[[129 119 136 125 116 131]
 [134 119 116 151 117 128]
 [141 128 135 130 117 123]] --> 130

[140 143  99 102 156 109] --> 102

[126 128 153 133 132 131 127] --> 132

[145 143 124 111 103 146] --> 111

[[125 151 104 128 126 150 124]
 [113 146 131 122 141 119 140]
 [125 134 122 136 148 146 115]] --> 148

[143 119 115 140 140 137 101] --> 140

[140 123 108 127 151 123] --> 127
---
128  136  131  135
127  156  143  138
130  127  117  131
result: 128

146  101  136  100  138  103  122
116  130  139  137  129  144  134
153  112  122  108  111  148  129
result: 146

105  136  121  122  130  121
120  137  144  130  144  119
106  138  129  126  133  117
result: 105

139  120  118  133  118  122  121
121  151  147  142  151  142  145
108  146  141  106  145  132  137
result: 139

139  119  108  123  144  104
152  135  106  146  139  112
134  119  119  124  134  116
result: 139

146  139  146  128  119  128
118  137  131  115  114  136
117  129  104  106  117  117
result: 146

127  129  120  134  117  136
150  132  143  133  125  130
137  106  120  135  115  103
result: 127

128  154  123  116  137  120  118
124  150  123  138  126  148  128
134  115  123   99  127  119  128
result: 128
---
[[140 117 113 138 128 125 131]
 [114 107 152 109 130 141 134]
 [115 119 143 113 133 142 144]] Out: 142

[[127 138 116 132 118 134 123]
 [146 105 135 138 131 118 153]
 [146 142 153 146 132 119 115]] Out: 119

[[109 124 111 124 131 119]
 [136 107 134 115 148 145]
 [154 122 154 127 134 145]] Out: 134

[[141 135 115 128]
 [121 146 150 102]
 [101 115 147 147]] Out: 147

[[128 122 109 121 156 122 134]
 [137 115 115 114 134 130 141]
 [138 127 107 130 152 117 127]] Out: 117

[[125 107 130 121]
 [145 140 121 115]
 [135 125 152 107]] Out: 152
---
[140 154 124 129 135 137 124] | 140, 124

[119 155 106 135 139] | 119, 139

[[150 126 145 121]
 [135 127 135 125]] | 150, 125

[[124 100 123 122 132 124]
 [128 114 126 125 125 129]] | 124, 129

[151 152 104 109 146 120 113] | 151, 113

[[125 128 125 127]
 [106 130 113 136]] | 125, 136

[142 150 154 138 150 138] | 142, 138
---
[115 151 109 121 138]: 121

[107 144 122 105 155 119 120]: 120

[119 103 120 139 122]: 120

[130 119 149 138 140 105 123]: 130

[ 98 123 156 140 131]: 131

[[130 130 133 134 113 126 128]
 [138 133 143 121 113 115 134]
 [125 112 144 120 109 105 112]]: 126
---
101,100,129,135
129,128,135,121
152,150,128,116
: 121

135,121,128,122,134,102,125
127,125,140,134,135,150,123
: 125

141,124,107,114,107
132,127,120,123,119
: 107

107,136,105,112,123
118,132,120,124,123
: 123

106,111,107,126
134,128,135,135
130,112,135,156
: 135

120,139,112,117,112,127,131
135,144,130,106,118,123,125
: 131

123,127,134,122,135,131,149
130,120,130,133,146,124,145
123,144,131,138,124,122,136
: 145

138,137,113,150
134,135,132,106
126,117,116,144
: 106
---
[109 124 154 113 148 144 150] >> 150

[[124 128 151 117 116]
 [114 127 122 143 124]] >> 143

[[152 139 136 119]
 [129 129 136 129]] >> 139

[[129 128 130 156 122 153]
 [132 128 122 130 129 131]] >> 153

[[129 130 129 126 129 129]
 [145 135 146 139 149 139]] >> 146

[112 127 129 134 122 105 131] >> 131

[151 135 113 139 141] >> 141

[[152 129 121 121 122 107]
 [116 108 126 144 135 150]] >> 150

[114 133 112 151 113] >> 133

[106  99 105 121 126 142] >> 126
---
[136 145 139 112 134  99 135] gives 134

[104 154 123 111] gives 123

[[107 138 121 126 134 131 131]
 [141 126 125 137 133 119 106]
 [122 126 133 126 126 122 125]] gives 119

[142 128 133 124 119 154] gives 128

[148 109 127 153 102 123 106] gives 109

[153 122 131 132 125] gives 131

[[139 146 134 154 138 149]
 [129 141 117 142 130 140]] gives 130
---
129  114  100  151   99
147  144  131  101  138
: 131

 99  134  111  113  121
139  129  126  133  129
129  127  137  133  124
: 126

113  128  135  105  123
140  129  133  114  131
: 133

109  114  156  148  149
150  107  107  135  137
148  111  146  115  114
: 107

112  117  140  129  105
108  104  102  100  116
: 102

124  129  135  129  120
136  128  115  125  145
117  128  144  131  107
: 115

130  129  139  118   99
112  130  102  133  123
132  136  140  114  124
: 102

124  151  124  137  131
119  121  119  114  127
: 119

126  119  141  133  141
122  107  128  117  144
128  118  101  110  157
: 128

120  138  107  140  120
149  150  148  101  111
: 148
---
[[107 123 110 137]
 [148 134 100 139]] -> 137

[136 106 154 127 114] -> 114

[128 144 128 120 137 152 127] -> 127

[127 153 120 143 132 137] -> 137

[[126 149 129  98]
 [106 131 135 103]] -> 98

[119 152 113 143 134 128] -> 128

[[140 123 102 127 145 111 119]
 [144 125 115 119 135 108 108]
 [133 126 132 140 139 123 123]] -> 119

[[134 119 107 128]
 [131 140 132 127]
 [138 124 105 128]] -> 128
